One turning vector, and how many steps it has turned
The counts run from 0 to 200.
[109 134 154 182 126 150  91 126  89 121] : 187
[161 140 157  81 116 115 166 140 126 147] : 155
[132 153 151  70  98 122 154 121 113 121] : 73
[114 141 140 164 128  88 106 167 164 109] : 10
[114 140  93 105 106 139 184 152 140 113] : 14
[136 136 143 150 123  94  92 151  80 156] : 151
[128 137 140 204 137 147 100 120 130 140] : 146
[141 116 165 178 111 145 105  95 103 129] : 29
[150 123 110 122 163 177 163 125 130 153] : 19
[141 166 127 119 131 175 170  88 144 122] : 66
[156 160 134 114 117  78 136 165 116 159] : 68
[147 102 169 164 106  99 100 136 117 137] : 75
[129 140 129 112 114  92 149 144 183 105] : 44
[142 126 135 127 145 160 120  59 154 128] : 77
[144 124 113  83 115 155 167  98 107 151] : 72
[113 115  88 101 157 163 128  95 151 121] : 171
[129 112  78 119 161 162 149 116 149 143] : 136
[116 130 131  71 123 106 142 177 122 116] : 50
[142 117  96  74 142 129 162 106 156 137] : 125
[150 102 136 180 135 123 107  93 127 151] : 158
[131 107 125 173 141 195 129 120 118 127] : 18
[135 114 131  67 102  94 153 139 115 128] : 38
[127 136 111 109 165 191 144 113 153 127] : 54
[121  94 147 129 132  92  68 122  94 130] : 163
[113 108  96 144 175 158  97 116 122 140] : 12
[130 120 161 157 145 107 119 194 122 129] : 98
[124 104 100 179 151 162 117 114 156 134] : 135
[112 129 157 158 171 149  82 145 116 137] : 99
[120 145 115  78 125 140 169 153 106 137] : 61
[130 161 140 142 132  88  82 122 104 148] : 69
[137  82 129 106 161 171 130  92 140 136] : 42
[128 121  78 125 128 174 174 128 105 141] : 60
[ 98 148 119  89 121 157 172 153 125 103] : 96
[113 157  87 127 134 179 159 107 124 119] : 183
[142 146  97 142 143 183 168 122 151 137] : 101
[108 125 153 170 148 122  84 132 148 109] : 134
[118 140 103  88 147  86 137 171 154 136] : 91
[122 124 140 147 139 146  79  99  74 136] : 152
[127 119 114 142 148 124  79  68 114 141] : 35
[120 101 118 188 156 111  97 144 136 137] : 11
[105 136 155 138 131 112  90 181  89 120] : 16
[129 106 123 109 132 171 114  73 107 130] : 118
[131 140 107  92  90  84 162 119 142 111] : 161
[157  98 123  86 129 147 175 121 153 129] : 166
[104 125 126 157 118  91 115 190 108 127] : 139
[134  81 163 152 151 109  88 147 134 133] : 87
[140 121  91 104 133 129 186 140 167 127] : 90
[115 117 112 106  86  84 154 159 140 113] : 3
[ 98  97 154 131 140 119  65 141 114 106] : 5
[143 173 146  86 114 108 160 117 161 125] : 32
[123 103  91  85 127 142 174 150 129 130] : 49
[149 123 149 101  91 105 172 150 141 112] : 120
[ 85 117 140 145 145 131  72 138 111 101] : 175
[136 148 158 100 114  93 130 162  90 142] : 27
[168 134 102 117 132 139 168  97 138 157] : 113
[146 131 118 105 108 139 169  94 176 124] : 78
[151 121 129 112 106 161 186  97 129 141] : 154
[132 154 119 131 126  89 150 187 153 123] : 56
[116 150 179 141 118 106  89 127  93 120] : 28
[137 131 150  72 128 107 145 149 162 112] : 167
[108 170 107 119 109 103 145 173 135 108] : 138
[110 113 129 117 132  83  93 184 104 125] : 174
[141  63 139 173 132 143 109 100 135 128] : 41
[115 110 126 156 150 139  86 151  86 142] : 140
[148 146 165 130 109  98 156 173 110 141] : 109
[129 158  92 119 104 132 181 152 129 128] : 184
[110 107 168 153 108 105  84 122 122 103] : 40
[146 109 153 183 146 147 106 136  99 150] : 64
[130 134 124  77 134 144 151 108 173 114] : 43
[129 112 139 116  92  62 125 151 111 129] : 162
[109 126 126 135  97  71 104 152 137 106] : 127
[116 134 103 144 175 164 102 102 117 139] : 182
[140 141  86 121  97 142 168  84 128 130] : 195
[128 120 175 136 141 103  76 120 142 125] : 122
[143 123 145 163 131  72  92 126 117 161] : 34
[116 115  98 125 141 170 151  96 178 110] : 89
[138 134 124 172 161 128  96 112  99 162] : 23
[143 154  96  95 143 129 182 153 131 148] : 102
[124 150 149 172 130 104 105 187 150 122] : 180
[118 163 109 114 128 146 170 144 170 111] : 55
[122 110 111  52 121 143 151 116 130 111] : 84
[112 110 127 141 157  98  62 134 130 125] : 46
[134 160 143 103  87 135 185 143 120 111] : 108
[121 142 127 171 161 180 119  98 138 127] : 100
[108 112  96  96 147 182 147 125 103 123] : 95
[118 150 120  94 125 178 159 101 101 130] : 107
[146 143 151 176 127  89 110 142 127 164] : 192
[114 166 145 105 132 113 148 172 158 102] : 179
[153 123 110 171 152 161 134  94 114 169] : 147
[147 131 130 102 146 179 168 112 116 154] : 189
[139 174 145  83 129 145 167 133 134 129] : 190
[120 159  91  83 149 135 155 142 145 121] : 137
[125 146 131 147 154 100  95 178 119 144] : 57
[127  74 106 132 135 179 160 118 158 125] : 7
[ 96 130 146 173 131 152  85 135 108 113] : 17
[159  98 135 147 132 176 144  88 117 152] : 30
[105 127 134 143 123  76  68 106 119 112] : 81
[ 98 110  99 146 145 145  82  91 137 107] : 47
[130 122 118 182 169 124  91 154 125 149] : 181
[120  84 104 161 114 128  98  82 127 119] : 82
[134 117 103 145 147 176 125 101  81 161] : 106
[131  77 116 129 110 171 140  83 138 114] : 165
[122 151 121 107 120  86 148 187  94 142] : 185
[ 98  95 125 166 132 175 119 122 119 108] : 176
[136 140 172 175 112  87 101 119 142 123] : 157
[117 141 145 122  99 116 159 194 140 110] : 97
[147 163  86 103 150 164 153  99 117 156] : 148
[121 143 161 129 117  79 109 155 165  97] : 168
[112  79  94 160 144 161 120 123 113 131] : 94
[126 174 172 159 137 111 101 162 120 129] : 145
[150 132 120 163 121 164 138  75 136 137] : 112
[107  81 115 129 163 157  84 101 110 123] : 129
[149 166 120 120 108 116 186 140 148 144] : 67
[116 101 137 138 167 159  93  97 152 116] : 88
[131 143 103  85 123 133 153  83 141 124] : 160
[111 101 141 117 119  77 106 178 115 118] : 4
[131 122 129 147 112 173 127  77 102 116] : 153
[113  91 142 142 124 150  77  85 121 102] : 164
[119 148  99 139 143 161 104  80 102 142] : 24
[136 162 166 101 146 109 141 187 124 144] : 144
[128 110 141 169 131 134  91  84 159 113] : 123
[124 130 116 106 118  94 149 197 106 131] : 15
[123 106 116  99 105 155 180 143 157  97] : 131
[134 108  91 158 118 157 136  78 105 139] : 71
[ 97 146  82 107 145 178 134 107 136 115] : 13
[121 126  99 106 109  92 150 173 134 116] : 173
[141 163 179 105 116  88 125 138 139 123] : 156
[133  80 102 147 170 139  96 105 144 147] : 170
[125 162  94 120 103 167 171  92 112 126] : 25
[148 116 105 115 152 142 123  71 132 151] : 159
[133 136 130  75 150 159 166 161 145 132] : 178
[115 129 165 119 160  97  95 180 139 116] : 133
[142 148 109 102  97 119 174 152 105 140] : 26
[160 135 128  84 138 159 151  94 133 151] : 31
[149  91  97 136 139 147 147  79 157 148] : 124
[111 173 157 114 112 115 137 174 109 107] : 62
[138  85 107 151 146 119  96  93 135 148] : 0
[132 112 138  92 125 107 161 185 148 125] : 132
[102 128 161 137 114 108 100 171 132  90] : 51
[148 102 171 143 152 142  89  89 117 150] : 76
[116 130 165 146  97  95  87 121 107 116] : 198
[116 132  91  87 104 130 157 101 150 103] : 2
[135  71  93 115 129 148 141  90 118 135] : 83
[123  95 159 137 109  82 119 180 139 108] : 86
[115 145 114  75 118  84 137 140 147 102] : 126
[134 141 137  97 132  60 101 147 132 142] : 80
[146 134 129 109 118 160 198 171 132 134] : 143
[116  80 120 157 132  91  87 146 111 123] : 128
[114 152 135  95 137 102 138 169 168 107] : 9
[108  90 133 161 137 172  95 107 133  97] : 6
[131 144 110 137 137 157 115  57 122 131] : 194
[100 140 121 169 152 135  73 122 103 136] : 58
[132 146 166 162 147 148  87  87 117 133] : 111
[145 141 182 143 143  94  94 141 103 153] : 110
[120 185 122 107 136 100 133 167 123 133] : 103
[135 106 125 131 133  59 113 170 155 136] : 45
[133 180 110  98 109 124 169 131 128 126] : 149
[146 164 115  73 119  97 159 122 126 149] : 114
[ 96 148 123 125 136  86  88 167 137 114] : 92
[137 179 133  83 142 149 167 146 139 133] : 20
[144 138 112  87 105  96 175 136 107 144] : 196
[146 154 149 141  95  70 136 141 142 136] : 33
[141 112  95 103  93 129 171  99 133 131] : 37
[ 89 116 110 182 134 112  89 138 124 103] : 93
[122 143 125 184 115 131  86  84 105 132] : 70
[148 137 136 140 164 187 122  86 113 154] : 65
[120 126 115 191 124 127  97 123  91 145] : 105
[123 129 137 162  97  76  98 118 107 131] : 116
[104  95 111 105 133 175 141  98 140  97] : 130
[153 134 121  96 110  79 162 138 152 144] : 79
[107 171 135 164 119 100  96 152 108 117] : 104
[120 144 172 172 117 110 112 165 104 116] : 63
[139 111 124 166 127 177 142 109 107 142] : 188
[105 136  87  96 112 141 166 121 161 105] : 172
[127  80 107 134 145 184 172 127 141 125] : 177
[144 180 159 139 104  90 144 156 140 129] : 191
[121 106  93 105 154 158 118  77 137 136] : 1
[118 132 146  83  93 109 148 147 147  92] : 85
[146 137 129 163 154 123  83 101 102 164] : 193
[120 122 162  89 109  79 106 151 124 105] : 39
[131 128 130  84  97 157 160  95 141 104] : 119
[136 145 152  95 114  81 122 153  96 131] : 197
[129  89 130 153 171 174 113 125 133 143] : 53
[137 150 143 179 129  88 112 158 121 144] : 22
[120 132 113 131 120 200 173 122 125 115] : 142
[109 154 156 138 130 103  87 159  82 122] : 186
[131  85 129 154 130 131  91  89  90 149] : 117
[126 174 141 118  98  71 119 127 123 119] : 115
[159  89 134 130 129 161 137  90 127 149] : 200
[104 132  89 173 129 169 121 116 116 118] : 59
[126 162 119 136  85  87 140 155 106 126] : 150
[119  89 147 184 134 136  98 158 134 124] : 52
[106 133 121 146 150 190 107 106 102 121] : 141
[139  98 158 175 107 141 108  97 104 125] : 199
[133 145 175 127  83  90 135 148 126 110] : 74
[146 115 120  72 150 147 167 153 163 136] : 8
[117 116  96 129 115 153 119  54 123 121] : 36
[129 185 149 131 115 102 143 163 150 126] : 21
[109  96  76 126 115 162 149 109 140 111] : 48
[145 105 170 102 120  77 117 165 137 134] : 121
[126 101 137 186 137  99  94 140 158 125] : 169
